In the rows, 128 means zero.
One turn or mirror swaps these rows in pairs. Which row does each one swap with?
Q_432: [126 110 139 125 159 124 114 122  93 121 102 129 141 138 133 158]
Q_694: [136 128 133 147 143 115 154 139  95 124 137 122 140 142 154 139]
Q_356: [ 95 123 130 119 107 124 116 121 108 129  99 128 161 125 142 163]
Q_807: [121 138 162 119  90 100 105 105 134 117 151 113 143 137 118 145]
Q_222: [127 133 128 111 118 131 110 120 113 101 115 110 156 119 135 182]
Q_72: [133 141 147 131 117  93 125 171 106 143 125 119 126 150  95 144]
Q_493: [126 132 112 129 127 115 125 177 110 115 121 143 127 129  95 160]
Q_491: [124 130 101 131 119 143 138 179 124 129 109 119 130 141 110 146]
Q_695: [105 124 106 146 112 151 111 128 132 101 106 108 123 163 110 153]
Q_130: [132 122 133 125  91 110 120 141 148 108 163 129 145 154  93 140]
Q_529: [139 129 128 100 108 129 108 125 108  96 117 120 172 122 134 144]
Q_867: [120 163 142 127 116 104 112 119  95 135 132 136 100 145 137 120]
Q_987: [120 141 118 127 108 117 131 152 136 156 156 147 135 117 118 137]
Q_931: [136 119 140 140 119 173 134 155 143  96 125 124 122 135 124 129]
Q_629: [154 133 130 127 120 144 125 127 138 147 165 114 102 153 102 132]
Q_985: [136 130 189 145 126 132 110 120 116 116 147 134 132 133 117 127]
Q_200: [108 131 138 155 104 129 138 137 140 153 145 150 114 140 103 123]
Q_346: [124 145 181 124 102 134 112 140 128 112 141 130 115 124 109 164]
Q_483: [123 107 116 114 136 109 138 132 102 111 130 163 120 130 138 145]
Q_970: [130 143 173 138 149 126 114 151 153 139 132 122 106 136 123 142]
Q_377: [129 137 174 116 121  97 105 135 101 142 130 133 120 134  98 139]
Q_268: [ 99 127 132 117 118 120 125 105 123 116  83 106 139 140 141 146]
Q_503: [121 127 110 158 116 159 125 162 126 130 121 126 101 149 124 138]
Q_430: [124 121 185 121 109 103 139 126 143 117 136 126 131 140 121 132]
Q_414: [141 126 125 125 161 127  96 123 110 102 117 136 125 168 131 142]
Q_144: [114 121  82 115 124 138 118 157 123 132 126 135 131 131 134 135]
Q_617: [136 132 141 125 112 114 139 114  98 146 128 122  87 144 102 149]
Q_600: [162 141 121 107 126 135 107 119 147 112 151 134 115 157 104 128]
Q_489: [163 130  99 116 104 109 111 127 129 125 162 125 135 147 119 128]
Q_337: [127 122  86 132 123 128 127  94 128 136 133 133 146 145 129 137]
Q_449: [130 141 183 138  98 159 118 139 120 115 121 114 119 131 108 136]
Q_916: [149 146 109 100  84 129 110 128 129 117 126 103 139 130 108 125]
Q_39: [147 153 116 144 126 110 119 110 140 134 132 114  89 156 119 144]
Q_772: [129 142 112 108 145  99 102 130 132 136 112 107 147 126 139 152]
Q_561: [159 137 121 125 138 134 106 114 116 105 141 127 107 155  90 157]
Q_505: [145 127 119 128  96 119 119 111 114 102 143  95 147 131  95 128]
Q_189: [110 138 125 115 115  97 112 119 129 130  99 129 162 121 131 122]
Q_778: [124 131 101 141 128  97 137 165 139 120 131 141 124 135 141 144]
Q_58: [ 90 117 144 149 119 138 122 129 125 106 106 113 144 135 145 161]
Q_911: [104 118 135 152 108 154 118 146 120  85 123 135 121 128 112 120]
Q_104: [128 127 190 130 108 130 119 103 130 130 147 133 128 140 117 150]
Q_236: [108 135 126 129 117 115 105 127  89 127  98 110 163 119 130 143]
Q_364: [134 128 180 154 135 136 136 111 144 132 120 116 130 142 118 128]
Q_800: [129 138 103 141 139 159 119 102 133 145 137 124 116 141 132 150]

Q_867 swaps with Q_694
Q_130 swaps with Q_695
Q_356 swaps with Q_104
Q_346 swaps with Q_222

